Some points, one per row:
[ 31 -45 -60   2   4  17   1   3 -25 -12 -17  27   0  23 -46  -8  18  39]
[ 32   0 -10  20 -30 -32  18   6  47 -28 -27 -33  18 -14 -10  -7  24  30]
[ 14 -30 -50  -6 -21 -19  29  15  -4   5 -10  20  33  50  -4 -36  21   6]
[ -3   6  39 -14  -7  38  -9 -33   1   6  64  11  -5   2 -24  11  11 -15]
[-49  11  14   4  42  14 -30   1 -30  45  -1  42 -30  14  41  18 -39 -44]
[ -3  22  20  21  42   4 -10 -40 -58  34   6  42  -2  39  27  -8  11 -19]
[-25  -2 -14   3  -7 -23 -20  32  15   3 -15  13  -1  12  35  -4 -34 -10]
[ 12  21  17  -6   5   5  11   8  -8  -7 -15 -17 -17 -31 -12   8   4  18]
[ -8 -26 -35 -15 -26 -46 -20  40  19 -11   2   1   4   6  37  -5 -33  18]
[ 11  24   1  36 -29 -28  32  32  37 -45 -34 -12  31  18  -2 -38  -2  21]
[-67 -12 -17  14  48  45  16  14 -12  45  -7  33 -61 -23  50  37 -64 -53]
[  40  -45  -31  -95  -18   -5   -1    4   -2   14    0  -69  -57 -114  -31   82    3   67]
[-19 -40 -43  10  -1  24  18 -33  28 -19  -1 -11   6  -7 -35  -4 -19 -15]
[ 24   5 -20  -6 -30 -22  15  36 -10 -23 -19   3  32  31 -19 -59  23  20]
[-38  -5 -17  20  16  15  24  24  12  11 -18  15 -27  -8  33  11 -42 -24]
[ 16  38  26   3 -17 -40  -2  23   3   8 -30 -20  43  22  40  -8  25  -1]
[  3 -44 -64  33 -37 -39  59  15  68 -20 -29   3  46  49  22 -11  -8  12]
[ -1  28  22   2  13 -14  13  -1 -22  27 -14   7  27  30  41   1  23 -28]
[-62  15  19 -11  48  17 -61  10 -43  56   6  46 -47  -3  52  24 -54 -50]
[-59  15  19 -11  48  15 -62  11 -43  59   8  46 -47   2  51  27 -50 -52]
[ 32 -12  -7 -51  -6   2   5   7  -5   2  -6 -43 -38 -74 -23  45  13  41]
[ 18 -21 -27  -3 -33 -37  26  26  25 -56  10 -29  27   0  -7 -30 -10  44]
[  49  -44  -33  -93  -17   -3   -1    4   -3   11    3  -69  -58 -116  -33   80   19   64]
10 more points follow, each with its number after it:
[ 61 -13  12 -11  10  -8 -27 -69  21  34   4 -56 -37 -87 -27  70  73  33] 0
[ -6  53  42  36  17   8  17  12 -10 -18 -22   9   2  12  -2 -27  -2 -10] 1
[-11  27  24  32  14  17  16 -10  10 -23 -18  -8   3  -5 -16 -14  -9 -12] 2
[  47  -44  -32  -95  -17   -8   -2    3   -3   13    0  -70  -56 -119  -30   81   17   63] 3
[ -1 -69 -91 -13  -8   5  28   8 -18  14   8  55   7  59 -22 -43   2  -1] 4
[ 55  19   9  -7 -37 -51  17  17  23  -1 -25 -48  54   6  16  -7  61  35] 5
[  9   2  -7 -83 -54 -46 -43  62 -18 -58 -14 -35   2 -30 -18 -12 -46  57] 6
[ 41 -25 -21 -21   7 -11 -12 -29 -15  37  29  -6  -7 -14  -5  21  33  39] 7
[ 49  -4 -11  10 -25 -35  16   1  49  -3 -18 -37  14 -21  -9   8  49  39] 8
[ 43 -19 -20 -19 -40 -61  15  40   1 -58  28 -27  18  -8   5 -30   1  73] 9
Which of these numbered points is nearest to each point below, ignoring the direction in which the first points spread most? Its number follows each.
[ 48  49  31  10 -49 -66  30  29  25  -9 -49 -52  86  33  35 -25  59  22] > 5
[-73 -60 -54 -46   0  55 -26 -59  39   5 -38 -26  -6 -31 -38  68 -70 -57] > 3
[ 43  48  33   7 -49 -67  29  31  25 -12 -49 -52  86  32  36 -23  53  25] > 5
[-28  11  11 -94 -47  29 -99  57  -1 -39 -11  -7 -22 -29 -95 -25 -52   4] > 6
[ 46  -4  -9  10 -26 -33  17   2  49  -4 -22 -37  15 -21 -10   8  42  37] > 8
[-25 -26 -20  24   4  32  15 -53  51 -35  -8 -43   6 -34 -43  14 -27 -17] > 2
[-10 -11   6 -93 -66  54 -99  64  36 -41  67 -24 -16 -37 -87  -9 -47  29] > 6
[  0 -69 -92 -16  -7   5  29  10 -18  15  10  55   7  58 -22 -42   6  -3] > 4
[ -6 -11   9 -95 -68  54 -98  65  36 -42  64 -23 -15 -39 -88  -9 -44  30] > 6
[ 70 -13  15  -7  13  -8 -26 -68  21  37   5 -55 -37 -86 -27  69  80  38] > 0
[ 49 -18 -18 -16 -39 -60  16  39   1 -58  25 -28  18  -9   4 -33  10  70] > 9
[  1 -69 -91 -14  -8   5  28   8 -19  14   9  55   7  59 -21 -43   4  -1] > 4
[ 41 -18 -19 -19 -41 -60  15  39   2 -60  25 -27  18 -12   4 -33  -1  71] > 9
[-28 -26 -20  23   3  33  14 -53  51 -35  -6 -44   5 -39 -42  14 -29 -20] > 2
[ -4  54  46  36  18  10  17  11 -10 -18 -23  10   2   9  -4 -28  -1 -10] > 1
[ 51  49  30  10 -49 -67  27  30  25 -15 -48 -52  86  33  35 -24  65  22] > 5
[ -8 -11   7 -93 -68  54 -99  64  36 -43  60 -24 -16 -35 -87 -12 -42  31] > 6
[ 12 -68 -92 -15  -9   5  28   8 -19  16  11  55   8  55 -19 -43  18   0] > 4
[  0 -44 -57  -3  13   4  12 -17 -39  29  12  56   4  56   0 -28  10  -8] > 4
[ 44  -9  10   8  18   0  -5 -51  14  33   0 -26 -24 -47 -11  48  57  15] > 0
[-29 -26 -22  23   3  34  15 -53  51 -34  -5 -44   6 -33 -43  14 -33 -17] > 2
[ -7  53  42  37  18  10  17  12 -10 -17 -22  10   1   8  -3 -28   2 -13] > 1
[ 37 -19 -20 -18 -39 -61  17  40   1 -60  23 -28  19  -6   4 -33  -2  70] > 9
[ 40 -18 -17 -18 -40 -61  16  38   1 -60  24 -28  18  -9   5 -31  -5  74] > 9
[ -3  52  44  37  16   9  17  12 -10 -15 -22   9   0  10  -3 -28   0  -7] > 1
[-22 -16 -29  30  -3  14  43  -7  49 -25 -14 -10  31  19 -13 -15 -20 -17] > 2
[ -1  53  44  36  16   7  16  11 -10 -18 -23   9   1  11  -4 -30   2  -7] > 1
[-15 -32 -22 -54 -49  43 -44  33  51 -30  42 -18   5 -14 -61  -3 -38   8] > 6
[ 41 -18 -17 -18 -41 -63  17  40   2 -58  27 -28  18 -13   4 -31   1  72] > 9
[ 50  48  31   7 -49 -68  27  29  25 -14 -48 -53  86  31  35 -24  65  23] > 5
[ -4  52  44  37  18  12  18  12 -10 -16 -23  10   2   8  -2 -27   0  -6] > 1
[ 19  -6  -7 -14 -14 -36  12  21 -14 -26  18  -7  11   2  18 -18   0  32] > 9
[  6 -16 -16  -7 -12 -28  16  32  -3 -24  14  -8  -8 -16  19  -8 -20  31] > 9
